0: [142  70  76 139 185 131 113 102 133 155  91 174]
1: [161  53  68 137 173 126 112 127 140 144 112 166]
2: [167 143 198 150 150 104 151 171  23 151 142  26]
3: [145 140 182 152 130 102 139 175  39 135 121  41]
4: [127 191 147 115  32 114 175  70 185  85 191 154]
5: [135  64  89 161 166 157  80 133 151 177 120 166]
6: [160 181 125  99  35 133 176  87 170  66 178 111]
7: [130 118  61 121  78 162 108  88 206 117 142 189]
8: [110 212 179 133  14 100 152  80 169  92 181 135]
9: [135 137 183 137 143 114 134 174  36 134 120  36]
10: [190 160 124  91  56  85 195  80 159  85 151 124]
11: [107 175 175 145  37 144 138 156 103 103 179  68]
12: [119 119 108 109 177 147 137 140 141 122 106 152]
13: [ 93 104 105 151 142 179  49 165 108 163 100 129]
14: [130 151 173 132  75 115 147 167  70 114 139  54]
15: [143  58  91 159 187 138 109 114 133 150 108 171]
16: [127 181 166 124  77 123 143 148  96 108 152  62]
17: [113 132 111 105 135 142 151 134 170 116 127 164]
18: [ 98 107  88 139 112 152  90 127 171 133 126 173]
19: [151 109  68  82 141 144 186  95 205  91 125 174]
20: [114 123  95 107 153 151 137 149 165 123  99 155]
21: [130 116  41 110  46 177 115  69 253 113 155 211]
22: [116 192 168 115  69 135 148 138 109 100 141  70]
23: [163  51  83 132 200 118  99 117 137 150  98 174]
24: [120  79  89 132 151 161 101 121 133 149 121 169]
25: [187  32  69 139 193 121 129  93 155 136 107 174]
26: [134 144 183 129 133  97 148 155  45 119 116  54]
27: [ 81 158 123 121 105 185 109 141 158 133 125 151]
28: [139  64 106 155 157 158  91 130 126 159 109 158]
29: [125  91  89 164 155 150  78 136 132 172 108 148]
30: [ 98 188 188 139  60 132 129 176  51 133 156  53]
31: [ 80 134 138 123 154 157  98 171 123 150 115 110]
32: [128 136 175 146 125  75 146 102  77 120 146 107]
33: [122 159 169 141  78  97 154 104 134 117 155 124]
34: [138 171 157 125  65 118 163 143  97  90 151  77]
35: [120 130 108 102 151 170 119 138 164 150 122 155]
36: [132 106  96 136 138 154  93 136 157 158 126 169]
37: [147 111  57 113  87 155 107  98 210 136 145 202]
38: [155 139 182 140 125  70 151 101 103 111 131  97]
39: [185 135 147 104 113  69 182  46 156  90 148 157]
40: [ 94 141 107 106 150 150 129 138 141 118 123 151]
41: [172  92  76  88 178 125 168  97 182 108 110 180]
42: [120  61 127 166 208 121  65 151  73 173  87 126]
43: [148  94  64 130 123 147 114  99 182 135 122 181]
44: [ 93 104 127 164 144 155  51 178 101 184 119 139]
45: [119  82  80 140 148 158  75 128 151 162 112 160]
46: [153 142 190 138 121  78 157  92  97 112 147  99]
47: [122 103  78 146 113 160  80 121 161 144 134 179]
48: [ 89 147 111  92 122 169 127 146 168 125 123 153]
49: [179 131 162 113 129  56 165  67 129 103 141 139]
50: [ 70  82 180 179 255 127  55 251   0 208  37  48]
51: [119 113  80 131 125 152  96 119 152 141 115 173]
52: [171  84  66  79 178 133 175 106 196 117 110 190]
53: [ 98 191 195 145  71 110 126 121 117 115 172 115]
54: [123 122 100 101 157 152 129 135 145 121 111 141]
55: [178  59  69 121 203 103 150  93 135 135  96 177]
56: [145 155 174 117 103  90 165 122  75  95 149  65]
57: [185  30  55 125 198 105 130  98 151 129  92 178]
58: [129 117  88 107 136 159 146 119 188 117 121 175]
59: [129 147 170 147 139 103 143 164  45 124 128  47]
60: [153 150 142 132  78 114 157 126 108 105 163  73]
61: [151 129 191 159 155  63 134 114  52 140 129  78]
62: [144  75  84 146 212 134 101 136 120 159  85 152]
63: [114 174 159 126  58 135 167 148  91  89 154  71]
64: [132  90  84 132 151 149  78 121 149 144 120 168]
65: [101 128  59 130  70 185 107 115 225 116 155 200]
66: [116 168 200 137 129 105 126 175  15 146 136  19]
67: [158 127 173 122 124  70 168  83 117 102 133 112]
68: [130 190 193 137  81  82 160  82 131 107 153 116]
69: [ 96 155  98  95  95 180 137 142 189 126 139 157]
70: [129  64  93 149 181 149  83 137 121 171 109 155]
71: [126 134 103  94 148 139 136 128 162 124 107 149]
72: [164 109  63  72 148 123 178  91 205 107 120 190]
73: [165 112  82  95 167 127 172  93 174 103 111 180]
74: [133 112  46 120  77 151 122  75 228 118 157 215]
75: [101 172 171 134  62 103 145  88 155 108 144 132]
76: [ 58 114 127 165 139 179  51 174 112 176 113 125]
77: [108 140  54  94  26 180 111  89 255 106 177 210]

[107 127 127 106 173 150 134 155 119 118 116 143] 12 40 54
[122 173 175 138  82 128 129 158 100 126 162  56] 16 14 22
[142 109 197 168 181  54 148 117  42 141 127  75] 61 32 26
[170 176 113  83  34 125 203  83 175  59 169 130] 6 10 4
[ 92 175 190 144  76  91 135 112 125 106 170 104] 53 33 68
[102 171 192 146  79 114 136 120 103 137 170 104] 53 33 16
[140  92 108 115 227 103 115 148 112 145  76 132] 62 23 12
[ 65 117 117 168 127 185  33 179 111 172 120 125] 76 13 44
[146 201 132 103  10 107 188  31 237  69 215 170] 4 6 8
[101 126 118 122 176 150 127 166 126 133  98 129] 12 31 54
[146 152 184 137 114  75 159  85 102 108 149 106] 46 38 67
[126 121  89  97 137 149 151 114 182 110 111 166] 58 17 71
[119 144  98  91  93 172 132 125 198 106 137 188] 69 58 48
[ 81 124 150 141 188 137 103 189  83 161  80 108] 31 44 42
[153  78  61 140 160 135 111 101 180 127 126 184] 43 1 64
[149 169 140 117  21 110 183  93 152  60 169 125] 6 4 10
[133  88 113 156 188 152  92 150 110 175 117 133] 70 29 28
[ 85 204 204 143  55 114 120 129 124 118 185 113] 53 11 75
[139  63  86 140 185 133  86 144 128 155 107 162] 70 62 15
[145  89  72 128 118 147  99 116 179 136 140 183] 43 47 51
[111 136 133 126 179 149 114 168 116 157  84 132] 31 12 54
[110 120 122 113 181 135 137 148 133 137  95 132] 12 54 20
[ 42 237 209 148  13 121 109 142 134 117 178  91] 53 11 8
[176 113 159 122 160  67 179 145  56 114 103  56] 26 61 59
[195  29  41 120 197 106 142  82 180 136  88 197] 57 25 55
[ 70 115 117 162 136 178  46 165 121 164 122 131] 76 13 44
[129  86  98 140 178 161  83 144 118 171 115 146] 70 29 28
[154 148 158 129 105 106 168 137  87  96 144  68] 56 60 34
[ 93 150 229 165 142  93 102 155  33 149 133  55] 66 9 3
[133  88 115 117 225 121 137 156  97 149  81 133] 62 12 42
[ 89 163 109 113 125 155 117 147 165 124 125 142] 48 27 40
[124 117 113 109 173 125 139 145 134 121 107 139] 12 54 71
